One turn sends every row of this set to another row. A few are shown first. Where does it send the rows asked after them?
Sil: [ 11 -10  10  32  19 -12 -11   4 -13  22  12  24  24]
ture: [ 16 -13  15  27  18  -8 -14   0  -8  35  11  24  21]
Bapa: [ 10 -13  16  31  19  -8  -9   5 -13  30  12  22  23]
rivat: [  9 -12  18  27  16 -11 -10  -5 -12  30  11  20  22]
vidil: [ 29 -43  16 -14  32  -6 -29   7  -9  16  10  -2  30]
dega: [ 30 -25  19   5  11   4 -26 -12 -38  23  -3 -16  37]
tam: [ 22 -10  10 -32   0   5  -4  17  -6   5  35 -29  24]
lotet: [ 30 -38  12 -19  26  -6 -35  12  -5   9  12  -1  20]
nedo: [ 11  22   5  16 -15  13  -5   1  -5  16  14 -14  22]
sunog: [ 33 -26  15  -1  14   6 -23 -12 -39  27   5 -16  37]
gid: [ 20  24   6   8 -15  14  -2   8  -6  16  18 -25  22]
Nimu: [ 31   4 -10  12  18 -16  -8  31 -27  -9  17 -15  23]
feber: [ 20  -1   3 -28  -3   3   0  18  -5   6  26 -36  23]
Rufim: [ 27 -19  15   3   2  12 -22 -14 -38  23   2 -20  41]
topig: [ 29 -40   8 -19  29 -11 -30  13  -5  15  13   7  21]
vip: [ 29  -8   4  -3  -3 -10 -13  48  14   8  14   1  17]
zeko: [ 11  24   6  11 -12  14  -4   4  -6  15  14 -22  17]
Larad: [ 27   5  -5  16  13 -20  -4  30 -30 -10  12 -15  26]
kob: [ 27 -12   4 -32   0   4  -4  23  -8   3  31 -29  29]
litos: [ 29  -2 -10  13  17 -16 -11  24 -38 -11  10 -15  29]
pon: [ 28 -23  18   5  11  12 -24 -10 -37  24   2 -20  39]
gebif: [ 15  24   9  11 -13  12  -5   3  -6   8  15 -26  23]
fug: [ 26  -5   2  -5  -2  -6 -10  44  18   8  19   2  19]
sobu: [ 15 -26  20 -18 -10  -5  -5  10  -1  46  15   7  20]
rap: [ 14 -29  23  -7  -2  -3  -6   6   3  49  11   8  27]
Fesu: [ 26   1 -10  14  17 -16 -10  30 -34  -8   9 -17  21]
sez: [ 18 -27  17 -21  -9   1 -11   4   2  46  12   4  23]
lizum: [ 25  -1  -2  -2   3 -14 -10  45  12   3  11  -7  16]

gebif -> rivat
sunog -> gid
tam -> sobu
Now find these:
Bapa -> Fesu
vidil -> feber
Sil -> litos
sez -> fug

One turn sends every row of this set to another row. A few are shown first. Where does it send the rows asked after them?
Kuvev: [ -2  -5  10 -25 -13 -21  -8  -2  15 -32   2 -10  27  -2  -3 -20  26 -14
   9   3  25  15  13 -18   7]
kidut: [  7  -6   8 -24  -7 -25  -2   0   7 -36   0  -7  29  -5  -4 -17  26 -14
  13   1  14  10  19 -22  10]
Vono: [  5  -9  15 -24   9 -25 -10 -14  -7 -27  -3   5  27  -4 -11  -1  17 -15
   5  12  -4  21   8 -21  -2]
disaf: [  0  19  -6  -5  -2   6   6  25 -17   8   4  13 -18 -18  -8  19 -29   4
   4   7   3 -27  -8   2  -7]
gup: [ -8  -5  18 -18  -6 -18 -19 -10  13 -23   0 -10  20  -2  -7  -8  18 -22
   1  11  26  21   0 -21   3]
tuz: [ -1 -12  17 -20 -12 -24 -15 -17  -2 -30   6   0  22   1  -3 -12  18 -14
   2   9  12  22   2 -17  -7]
Tupun: [  7 -12  16 -19  -6 -28  -8 -14 -11 -34   3   3  24  -2  -4  -9  19 -13
   6   7   1  17   9 -21  -3]
Numon: [ 25   1  -3  15 -16  -4  17  -2  -4   6 -16  10  -2   1   7  15 -15  -2
 -15  -4  36 -12  13  30  13]
Gosam: [ 18   8 -22 -16   7   5  12  -1  15  17 -15  23  28  12   3  -1 -10   6
  -9  -1   8 -15  14  34  -6]
Fikon: [ 10  -7  10 -26   8 -27   0  -5  -3 -31  -7   1  29  -9 -12  -1  23 -13
  11   7   2  18  21 -19   9]
dadi: [-11  22 -13 -16 -12  11   8  25  -1  13   6  12 -16 -17  -9  17 -23  10
   4   7  25 -15  -3  17  -4]
sose: [  6  -4  10 -24   1 -25   1   2   9 -32  -8  -8  26 -10 -10  -4  26 -15
  11   4  19  17  23 -19  18]
gora: [ -7  19  -6  -7 -11   8   5  21 -12  11   6  13 -21 -17  -7  21 -28   7
   1   8  17 -18  -9  10  -7]
fumev: [ 11  -9  11 -22  -4 -29  -1  -5  -6 -37   0  -1  28  -5  -5 -12  23 -13
  11   3   3  11  17 -23   5]
nos: [ -1   8 -22  -6   1  29  11   7  18   1   3  -8   2  -6  13 -12   5   9
   3  14 -23 -36  -1  14   8]
Bug: [  6   4 -11  11  -4  24  11   7   6  -5   2 -13  -9 -10  15  -6   1   2
   0  13 -22 -42  -4   4  14]
vup: [ -9  25 -19 -23  -5  12  12  32   5  12   3  11  -8 -17 -10  12 -19  11
   9   4  19 -22   4  14  -2]
nator: [ -7   5 -26 -16  -6  30  15   0  18   3   4   0   1  -7  11  -7   9  19
   1  17 -13 -20   4  31   6]
vuger: [  3  23 -12 -12   4   7  10  32 -11   8   2  12  -9 -17  -9  14 -26   5
   9   4  -4 -34  -2  -1  -5]
Sapa: [  2  -4  -9   9 -21  19  19  -8  -8  -6   3  -2 -24 -16  13  11   2  13
  -5  16  -1 -14   1  29  16]
Rosir: [ -5  -1 -20  -8 -17  25  19  -8   6   0   4   3 -12 -12  11   5   8  21
  -3  18  -1  -9   5  39  10]
bos: [  8  -2  -5  19 -14  19  15   0  -8  -8   2 -10 -23 -15  15   5  -1   4
  -3  13 -12 -31  -3  12  18]
Diso: [ -6  -8  13 -23 -15 -20 -14 -12  10 -29   6  -6  23   1  -3 -17  21 -14
   4   7  23  21   4 -16  -1]
bebob: [ 21   3 -16  -7  -7   0  20  -4   4  12 -15  21  12   5   4  11  -9   8
 -12  -2  27  -4  20  42   5]
Gulud: [ -2  26 -19 -21   4  10  13  36   1  10   1  11  -4 -17 -10  10 -21   9
  11   3   5 -31   4   5  -2]
tusi: [ 27   3   3  27 -10  -1   6   3  -2   6 -15   1  -1   5  10   7 -21 -14
 -16  -5  25 -30   0  10  10]
dite: [ 20  10 -15  -4  13   8   1   4  17  17 -14  13  29  16   6  -9 -17  -6
 -10  -1  -2 -33   2  14  -9]
suve: [ 25   8  -3  18   4   4  -2   6  10  12 -13   3  14  12  10  -5 -22 -16
 -14  -4   6 -40  -5   2  -1]
lem: [ -4  -9  18 -19   1 -20 -20 -17   2 -23   1  -1  22   0  -9  -4  14 -19
   0  14   8  22  -3 -21  -5]
Vuve: [ -4  -3  14 -20  -6 -19  -9  -1  17 -27  -4 -14  22  -6  -8  -8  23 -19
   7   7  32  18  12 -20  15]

Rosir -> Sapa
fumev -> kidut
Now find these:
gora -> disaf
suve -> dite
lem -> Vono

One turn sends every row of this set to another row. A few are shown first. Where does it send the rows asked after them?
vorok: [ -5 -24   0  -5  13   6   5  12 -24  -7  22 -24 -16   1  26   1   9  13
 -28   9 -30   6  11   2  -8 -14  17 -15   3  -5  -7  -9  -4  -8]
gopu: [  4   1  -6   0 -21  15  18 -23  16  -5 -32 -23   7 -19 -31 -12  20   3
  -4 -10  10  -7   1 -17  -7   5   0  -7  -2 -11  20  14  13 -11]
lili: [  8   0  -2  15   1  23  15 -17   1 -13 -10  22 -10 -10  -4   2  17 -28
 -24  11 -15  -6  -9   3  -2  12  12 -13   3   0 -30 -29   9  -3]
gel: [  2  11   2   6  18 -17 -34   7 -20   8  14  -1  -3  -1   2  11 -15 -12
  -9  -7 -27 -25   5 -17   2 -27  13   6  -2  14  -2  -1 -21 -13]
pire: [ -2  20   3   1  13 -23 -20  11 -14   1   6 -16 -20  11  -2  15  -7 -12
 -14  -7 -15 -15  14 -21  22 -20  -7  12  -6  13  -9  -5 -32  13]
tig: [  7 -21   7 -32  13   4  13  16   5 -13  -3   5 -34 -17  28   2  10  -7
 -10  16   0 -26   9 -16   9 -16 -11  12  12 -16 -21  -3  -9 -16]
dig: [  9 -14   5 -12  13 -10   4  28 -16 -22  -9   3 -22  -4  21  -4  23  -8
 -38  17 -26 -13  10 -12   6   6  18  -6   6  15 -20  11  11  -3]
Tepa: [  0   9   5   0 -17  10   6 -29  10  -3 -10 -15  14 -23 -29  -1  12  17
   2 -21   6  -3  -1 -21 -25  11   3  -3  -5  -5  28  18  17  -8]
lur: [ -9  -2  23 -31  18 -12   6  14  -3 -16  18  12 -33 -17  28  19   7  10
  -7   9  -1 -16  12 -24   3   2 -20  18  -2 -12 -15   0 -13   4]
Vub: [ -2 -17  15 -28  19   5  -1   6  -4  -5  28  12 -20 -25  33  10  -3  10
   0   7  -9 -20   5 -13 -16 -16  -2  11   7 -18  -8  -4  -6 -23]
fefi: [ 11  -1  21 -23  10  -6  -5  17  -9 -13  23 -15 -34   4  26  12   8  13
 -25  -9 -16   9  15 -12 -10   3   8   3  10  23  -9   5  11  24]
beku: [ 19   8   3 -21  13  -3  21  16  16  15   2 -11 -30   5 -23   2  12  -6
  -7  -8  17   1 -13 -29  36   2   5  27  -1   3   3  -2 -13  18]
Tanuf: [ 21   6  -4  -4  10  -8 -24  12  -4   4  -8 -15 -21   7   2   2  -9 -29
 -13  -7 -14 -26   9 -17  18 -35   6   7  11  21 -13  -1 -18  -6]
momog: [ -4   9  12   9 -13   8  14 -23   0 -17 -18 -14   5 -19 -36 -12  13  13
  -9  -8   4 -12   4 -18  -9  12 -14   0  -5   8  33  24  23 -11]
Befo: [ -4   5   8   9 -15  12  20 -25   1 -15 -19 -24   3 -17 -37 -14  14  12
  -9  -7   5  -8   5 -14  -3   5 -17  -3  -5   3  32  17  17 -10]
Zigi: [ -8   7   5  -2  25  -9   7   6  -8  22  35   4   0  -8 -21   8   1  15
   0  -6  -4   2 -20 -27   9   6  20  21 -18 -13  19  -5 -19  -3]
Keb: [ 27 -11  -6 -12  19   9   5  13   9  22   4  10  -5 -12 -18 -14   6 -14
  -4  -1   0 -18 -26 -22  12 -10  35  16   7   0   7   4   2 -27]
Rizo: [ -5  17   4  -2 -18  -1  16 -21  12 -12 -27 -13   6 -19 -34  -1  23  11
  -6 -13  10  -4   2 -28  -5  23  -8   1 -11  -3  21  20  12   4]
tagav: [ 11  20  17   4   1  13   8 -17   9 -16   3  21 -23  -5  -3  17  13 -17
 -20  -7  -5   5  -3  -7  -6  26   0   1   4  17 -27 -24  14  27]
Mit: [  3   6  12   5 -15  15  14 -26   5 -13 -16 -21   2 -18 -35 -14  10  12
  -6 -13   6  -9   3 -13 -11   5 -14  -1   1  10  33  21  24 -11]
Binar: [  0   7   8  15   3  27   7 -29  -1  -4  23   9 -11  -7   1  15   4  -6
 -13  -7 -14  12  -6   7 -20   7   8 -10   0  -2 -16 -37   4   9]

Keb -> beku
Tepa -> gopu
Tanuf -> pire
Now find these:
momog -> Mit
lur -> Vub
dig -> fefi
tagav -> Binar

One turn sends every row of this set to another row. A few are shown first. Where does it send the rows asked after them?
popi: [-11   0   1  15 -16 -18  -2  19  17 -13  22  14]
Berav: [-15   1   3  10  -7 -16 -13  17   7 -11  20  25]
Zuz: [-6 -4  5 17 -9 -2  2  8 31 -1 28 -2]
gor: [-24   6  14  -5   7 -12  11   0   4  25  18  -4]
varog: [ 17  -1   5   1   9  16   7  -5 -20   4 -32  10]
pozam: [-22   7  13  -6   0  -7  -2  17 -20  19  14  13]
nir: [-15   1   3  13  -6 -21   0   6  26  -7  24  10]
Reve: [ 17  14  12  -5   2  -1  -1  -2 -27  28 -15  -4]
Kor: [-15   8   0  11  -7 -23  -5  10  10 -20  15  21]
kiv: [-13  -2  11   8   9   0 -13  -2  21   6  25  13]
meva: [ 29  -5   6   9  -2  26  -1   2 -10   4 -22  -4]
doke: [ 18  14  10  -3   2  -5  11 -12  -8  31 -11 -19]
tebak: [ 30  -5   4  11  -6  24   7   1  -1   4 -20 -13]
dafu: [-18   2   6   8   3 -18 -11   4  17  -4  21  21]
ziv: [  2  -7 -26   2   9 -21  18  -4  -1   7 -29  -3]
kofip: [-17   9   1  10  -1 -24  -6   4  12 -17  16  21]
nabi: [ 16  -2  -3  10 -43  -8   3   8   8  19 -24   4]
tuze: [ 10  -1   1   5 -25 -11   6 -15  24  29 -21  -3]
tul: [ 24  -3   0   9 -10  16  19   8 -17  -4 -30   1]
renut: [-14   8  -1  13  -9 -24   0   8  15 -20  17  16]
Basep: [ 24  12   7   2 -18  -1   7  14 -28  19 -14 -10]
ditol: [ 10   0   3   2 -29  -5 -14   4  -9  23 -28  22]
Vudod: [  4  -7 -26   3   2 -18  12   9 -15   1 -31   7]
silad: [ 26  -4   8   6   7  25  -2  -7  -5   9 -22  -5]
zot: [ 22  -4   0  10  -5  12  29  -6   3   1 -26 -13]
fupar: [-15   4   7   5 -16 -13  25  16   8  15  21 -15]
sar: [ -2  -4   3  18 -20   2  -6  27  11  -9  24  10]
nam: [ 27  -5   6   8   3  23   5  -9   4   9 -20 -13]
lag: [ 16  -1   6   1  14  12  18 -19  -1   9 -28  -4]
Sanu: [  4   0   7  -3 -11  -8 -12 -17   8  33 -25  15]
Tediz: [-16   8   0  11  -3 -25  -1   3  18 -17  17  15]
Tuf: [  5  -8 -28   6  -1 -20  20   6  -5   1 -29  -4]
Viri: [ 25  12   5   5 -17  -5  20   3  -9  22 -10 -25]
les: [-14   4   7   4 -23  -8  12  33 -16   9  16   2]
Tukud: [  0  -6 -24  -1  13 -19   9  -2 -11   7 -31   7]
Revu: [ -9  -2  10   9  -2   4 -21  17   1  -3  21  25]

Reve -> Basep
lag -> varog
Now find these:
Sanu -> ditol
kofip -> Kor
Tuf -> ziv
Revu -> sar
les -> fupar
silad -> meva
popi -> nir

